(in the rows, 128 means zero)
Each path below is one point turned by a fixed rotation once a step. After each direction that follows a path, write how fast that rotation turns it, in degrees a step (0 if it stays still).
Each turn is a multiple of 5 degrees from 10 to 175, or 0.
Each row of a path follows its step; steps can be skipped.
Path 1:
step 0: [122 129 122 127 119 125 107 125 122 136 136 125 131 132 131 111 126 136
 138 124 118 118 129 119 137 121 131 126 115 133 131 132 128 121 118]
step 1: [122 120 118 124 129 114 123 136 125 115 134 130 133 129 119 119 141 128
 128 128 129 114 116 110 139 128 120 128 122 124 121 125 139 129 128]
step 2: [134 122 127 112 127 129 117 126 122 113 126 139 124 122 131 126 142 141
 135 123 131 135 126 114 122 141 126 122 121 119 135 129 136 122 124]
step 3: [124 128 125 121 135 121 127 118 124 126 126 121 118 132 128 137 135 136
 138 120 132 124 108 135 124 123 123 125 122 129 146 126 139 120 115]
step 4: [132 127 126 130 135 125 128 134 128 116 119 117 127 136 141 137 128 130
 130 127 138 121 114 128 115 133 120 120 142 125 121 139 143 133 121]
step 5: [140 133 120 130 122 132 118 134 129 123 116 120 126 128 130 134 109 131
 136 125 132 128 132 133 112 126 129 123 127 112 141 135 135 126 136]
step 6: [120 134 116 125 126 129 123 138 130 126 115 107 121 127 126 132 118 134
 132 130 126 119 127 146 136 124 121 116 123 136 126 126 126 130 137]
step 7: [116 129 123 124 130 134 112 135 123 122 126 114 135 128 129 127 122 128
 130 130 145 128 133 123 136 129 130 119 132 120 120 132 113 147 131]
step 8: [134 131 123 130 122 130 119 127 130 113 137 123 127 120 116 129 132 120
 142 134 132 139 128 132 132 120 125 127 108 121 127 132 112 136 129]
step 9: [123 131 138 125 135 129 127 117 131 114 126 123 124 128 130 121 137 128
 138 126 122 120 139 128 139 116 120 118 119 131 118 136 115 125 112]
[126 126 126 125 133 125 131 129 127 126 128 132 130 123 136 128 128 125
 131 130 125 128 127 127 126 128 125 130 129 127 133 124 131 127 124]
40
[125 128 125 135 126 125 127 128 128 129 132 125 136 128 131 129 129 127
 127 128 130 130 121 125 126 128 129 132 130 127 125 130 128 132 127]
110
[130 129 127 125 126 128 126 128 126 131 132 127 131 136 129 129 127 127
 129 127 125 130 131 125 124 128 131 124 129 124 134 124 124 128 126]
145
[127 134 127 130 129 131 125 132 126 126 127 128 128 126 131 129 125 123
 129 134 128 126 130 130 130 126 134 128 126 131 128 126 125 132 129]
40
Path 2:
step 0: [126 122 144 113 129 127 137 131 114 133 121 140 134 134 127 118 137 129
 135 137 142 121 131 135 137 131 115 136 139 133 131 133 131 115 130]
step 1: [128 132 118 124 118 125 133 130 117 123 127 134 134 133 138 115 134 138
 126 140 136 116 141 124 129 137 130 142 117 130 123 123 114 117 120]
step 2: [127 119 127 130 123 126 135 116 110 136 124 126 141 137 132 120 126 119
 132 149 119 111 127 131 120 128 121 130 123 128 122 127 127 137 130]
step 3: [133 120 129 128 127 139 126 114 121 137 118 129 137 143 143 118 139 142
 130 133 122 134 132 112 127 128 128 133 133 134 134 116 127 136 124]
step 4: [125 123 141 135 130 132 121 125 109 122 124 122 113 137 133 128 132 131
 128 149 131 127 122 117 126 126 125 142 135 123 124 118 135 122 137]
step 5: [139 119 127 114 133 137 131 130 120 140 126 139 121 130 126 122 148 129
 116 141 129 127 131 132 126 130 125 139 126 123 127 122 143 116 120]
step 6: [121 121 127 120 119 120 127 116 122 135 146 129 124 133 133 122 130 132
 126 139 133 127 137 128 112 131 126 146 136 129 117 133 125 117 116]
step 7: [133 122 129 129 126 128 131 111 115 134 140 140 141 142 123 117 136 117
 126 134 123 126 132 134 133 138 123 127 139 128 123 117 120 118 136]
step 8: [135 127 130 128 125 141 113 128 112 124 121 128 133 139 134 120 127 129
 124 136 123 132 133 127 129 149 136 140 136 139 118 129 120 133 118]
step 9: [123 120 139 122 132 132 127 138 107 135 122 139 135 138 134 135 133 121
 140 147 128 131 133 127 126 128 126 139 131 136 131 133 129 128 141]
[134 129 127 133 125 124 127 128 127 125 133 130 127 127 128 131 128 127
 125 133 131 128 132 129 128 127 126 126 126 129 129 125 129 131 135]
135
[124 125 131 124 129 124 128 128 127 126 126 128 127 129 127 133 124 122
 130 131 128 125 125 129 127 123 128 129 131 124 124 124 124 130 131]
155
[129 130 126 128 128 130 134 127 128 125 126 131 129 129 133 128 128 124
 123 128 129 125 129 123 127 126 132 126 135 129 125 133 131 127 130]
0
[131 127 126 122 125 123 133 127 131 125 132 128 125 129 125 124 126 127
 126 125 127 124 129 129 130 129 122 133 128 128 129 130 126 124 127]
65
Path 3:
step 0: [129 132 122 135 111 130 115 123 132 134 122 131 131 124 124 133 138 126
 129 131 114 133 124 137 124 132 111 135 119 137 131 116 148 120 142]
step 1: [137 115 137 116 122 140 116 128 137 129 129 130 121 138 113 125 146 121
 133 138 109 134 129 133 133 130 119 132 131 127 133 129 135 138 122]
step 2: [126 129 147 117 113 118 131 122 139 110 130 135 124 138 125 126 135 134
 131 135 124 131 128 130 135 130 117 123 127 127 136 147 136 116 133]
step 3: [129 128 130 129 115 109 132 133 134 126 129 138 140 125 117 132 138 115
 134 132 120 136 153 120 133 133 124 127 132 126 124 131 120 117 134]
step 4: [146 134 131 137 131 129 127 129 112 122 135 139 127 134 124 150 131 118
 128 137 120 123 142 128 146 125 131 129 130 131 140 128 131 119 134]
step 5: [140 136 141 135 121 129 117 133 130 128 118 126 137 116 111 140 134 140
 126 129 125 128 125 135 131 133 134 134 125 121 145 120 131 115 141]
step 6: [136 120 121 126 123 131 122 121 131 129 107 121 116 133 112 134 132 125
 139 129 111 136 134 127 122 127 128 122 116 119 138 125 136 128 143]
step 7: [124 138 135 119 110 128 126 116 126 132 139 124 119 133 119 126 148 122
 130 141 116 129 120 131 131 117 130 124 119 122 135 135 131 133 143]
step 8: [129 128 130 128 126 126 137 127 136 121 132 133 134 123 122 119 146 121
 140 136 116 145 127 147 132 122 126 120 134 120 128 138 124 109 130]
step 9: [137 142 127 130 124 128 127 128 132 125 120 142 135 133 139 137 135 108
 133 142 127 130 136 134 136 132 108 129 122 127 121 130 134 116 141]
[129 129 133 130 135 120 128 132 128 126 127 129 129 129 130 135 130 127
 124 128 130 128 130 127 128 132 131 125 128 129 127 127 128 130 128]
55
[126 129 131 128 124 127 126 132 132 133 129 127 134 122 123 126 132 128
 126 128 129 128 128 128 126 130 130 131 130 126 126 125 123 131 127]
155
Path 4:
step 0: [129 132 133 124 149 127 128 121 132 132 134 126 115 133 114 133 119 119
 128 128 121 129 135 136 140 137 121 114 126 125 126 135 130 146 115]
step 1: [137 121 135 126 120 133 125 118 121 126 129 116 140 132 123 132 132 127
 121 137 122 129 114 140 117 148 128 134 144 137 123 124 126 130 114]
step 2: [128 136 138 143 124 126 123 126 133 129 115 138 135 131 136 133 138 125
 136 137 129 121 148 136 143 133 132 120 134 128 121 136 135 138 115]
step 3: [141 131 135 120 131 121 127 139 129 120 127 114 122 130 116 132 116 127
 130 136 131 133 115 132 143 136 128 139 137 120 136 143 135 137 116]
step 4: [136 134 143 138 113 125 119 115 125 121 129 121 137 133 137 145 141 112
 124 123 123 130 127 137 128 136 126 136 121 128 134 127 116 131 127]
step 5: [130 131 130 134 134 121 135 123 143 119 120 124 135 119 117 135 119 130
 125 137 113 117 136 131 142 119 129 127 119 125 115 137 123 140 115]
step 6: [140 137 134 127 139 136 126 127 124 120 137 116 136 140 130 124 127 121
 129 133 127 138 119 123 133 135 124 133 137 124 128 132 112 115 106]
step 7: [134 136 134 142 116 127 122 125 132 133 124 141 138 120 131 137 145 123
 135 132 125 115 109 130 128 120 128 126 124 134 123 142 124 132 119]
step 8: [138 142 129 119 140 130 141 126 117 119 126 125 132 127 126 136 119 138
 143 121 126 131 124 131 152 129 133 121 119 124 127 137 127 136 121]
step 9: [142 134 139 133 138 134 121 113 128 141 142 114 123 128 131 148 130 124
 127 131 131 132 112 135 122 127 116 133 131 128 122 128 120 128 127]
[132 130 127 128 129 124 126 131 128 132 132 129 127 135 128 127 118 129
 128 131 127 130 127 129 127 130 127 126 127 125 128 130 128 125 129]
130
Path 5:
step 0: [129 125 134 121 130 123 145 129 135 126 110 136 132 138 140 130 127 122
 134 131 134 125 118 124 129 118 125 120 130 140 145 142 131 131 129]
step 1: [126 138 133 107 134 136 127 119 127 121 123 140 137 134 123 126 128 130
 134 136 132 137 113 124 138 121 124 127 139 125 135 138 124 127 116]
step 2: [132 113 132 123 130 131 135 122 116 127 116 136 128 126 128 135 137 147
 136 128 126 136 123 125 127 112 123 136 144 130 133 134 129 124 125]
step 3: [127 125 124 125 132 130 130 106 137 134 120 135 123 126 135 127 138 132
 144 136 129 131 130 143 129 120 121 136 135 130 143 128 122 140 128]
step 4: [136 128 123 111 134 124 138 128 130 137 117 130 136 132 136 130 138 128
 129 131 129 128 122 144 120 115 135 121 141 126 124 139 118 140 127]
step 5: [126 128 138 112 148 119 138 118 123 129 113 125 123 140 121 125 131 128
 140 135 135 120 120 128 124 130 124 126 138 133 126 138 129 130 129]
step 6: [136 137 126 124 127 123 125 125 130 130 111 145 121 142 125 134 137 138
 132 133 125 123 118 123 126 120 123 122 135 129 140 143 140 131 123]
step 7: [133 125 127 118 136 123 118 115 129 122 125 132 130 133 125 137 119 143
 137 133 129 138 116 127 128 118 140 133 135 126 145 139 119 136 127]
step 8: [134 120 115 123 140 126 142 120 125 129 127 135 132 122 139 123 128 139
 136 143 128 127 118 119 120 111 123 131 139 125 133 130 129 136 133]
step 9: [124 127 119 114 119 123 134 107 127 130 115 133 129 125 132 124 132 122
 139 132 131 111 116 136 128 120 131 130 142 129 133 132 120 125 129]
[130 121 134 130 132 125 131 129 126 124 127 124 129 127 129 130 125 131
 130 129 130 132 128 129 126 130 130 132 128 132 126 129 131 126 133]
135
[133 132 132 130 128 128 124 128 129 126 128 132 132 125 132 132 125 122
 130 128 128 130 126 135 129 127 131 127 124 127 129 131 128 130 128]
115
[132 131 125 129 132 125 124 125 129 131 125 127 128 130 125 130 126 130
 127 128 127 125 128 122 123 130 131 128 123 127 125 131 128 132 131]
40
Path 6:
step 0: [122 126 140 121 128 121 135 128 134 135 119 140 125 126 140 117 115 130
 113 130 137 129 111 125 132 136 113 127 141 133 127 133 135 127 122]
step 1: [130 139 133 131 132 126 133 118 122 124 135 139 130 139 133 125 110 127
 121 130 139 119 121 109 139 130 112 138 133 139 128 132 132 130 123]
step 2: [130 128 125 130 140 116 132 124 123 125 134 151 125 130 138 138 118 127
 135 142 130 119 125 122 129 135 124 125 139 148 129 123 131 121 126]
step 3: [124 127 125 127 135 110 127 129 129 127 121 142 120 126 135 121 122 111
 139 130 123 130 133 109 134 142 121 123 134 130 135 129 142 127 121]
step 4: [121 124 116 126 135 119 125 131 123 134 124 133 134 130 138 139 124 130
 137 118 133 137 118 108 137 135 114 132 124 129 133 119 144 124 125]
step 5: [120 130 120 121 135 123 139 126 130 127 123 133 141 115 138 128 124 130
 141 133 127 133 104 126 133 137 111 128 132 132 126 137 136 120 131]
step 6: [135 135 125 125 138 125 135 123 137 129 122 128 141 119 125 128 118 111
 141 132 135 116 114 118 145 125 118 139 133 127 123 129 134 130 121]
step 7: [134 134 125 133 136 130 121 139 134 125 121 145 134 113 134 133 118 128
 139 136 139 120 123 131 136 122 122 135 129 137 130 113 139 119 119]
step 8: [128 137 126 123 125 131 125 138 130 121 114 145 137 115 124 120 118 129
 142 135 121 122 140 117 129 128 112 124 130 130 133 130 141 121 128]
step 9: [124 120 119 122 135 126 133 131 123 133 121 132 141 128 114 134 115 140
 143 131 132 120 136 115 135 124 123 128 133 120 134 122 147 128 133]
[125 130 124 125 129 124 131 127 126 124 133 124 133 132 125 129 128 128
 130 130 127 126 129 130 127 123 127 123 131 131 125 131 129 128 129]
100
[129 128 133 132 125 129 129 126 131 126 130 127 129 125 127 129 129 126
 125 131 135 128 122 129 131 125 123 131 131 128 123 130 124 127 127]
65
[128 130 128 120 132 129 130 129 129 126 129 123 127 124 129 130 131 128
 130 123 130 135 126 127 131 131 129 127 128 128 125 127 125 128 127]
55
[124 129 132 131 131 126 128 128 127 126 130 130 128 123 130 125 129 133
 126 131 126 130 125 133 127 130 132 126 130 124 128 129 132 123 124]
145
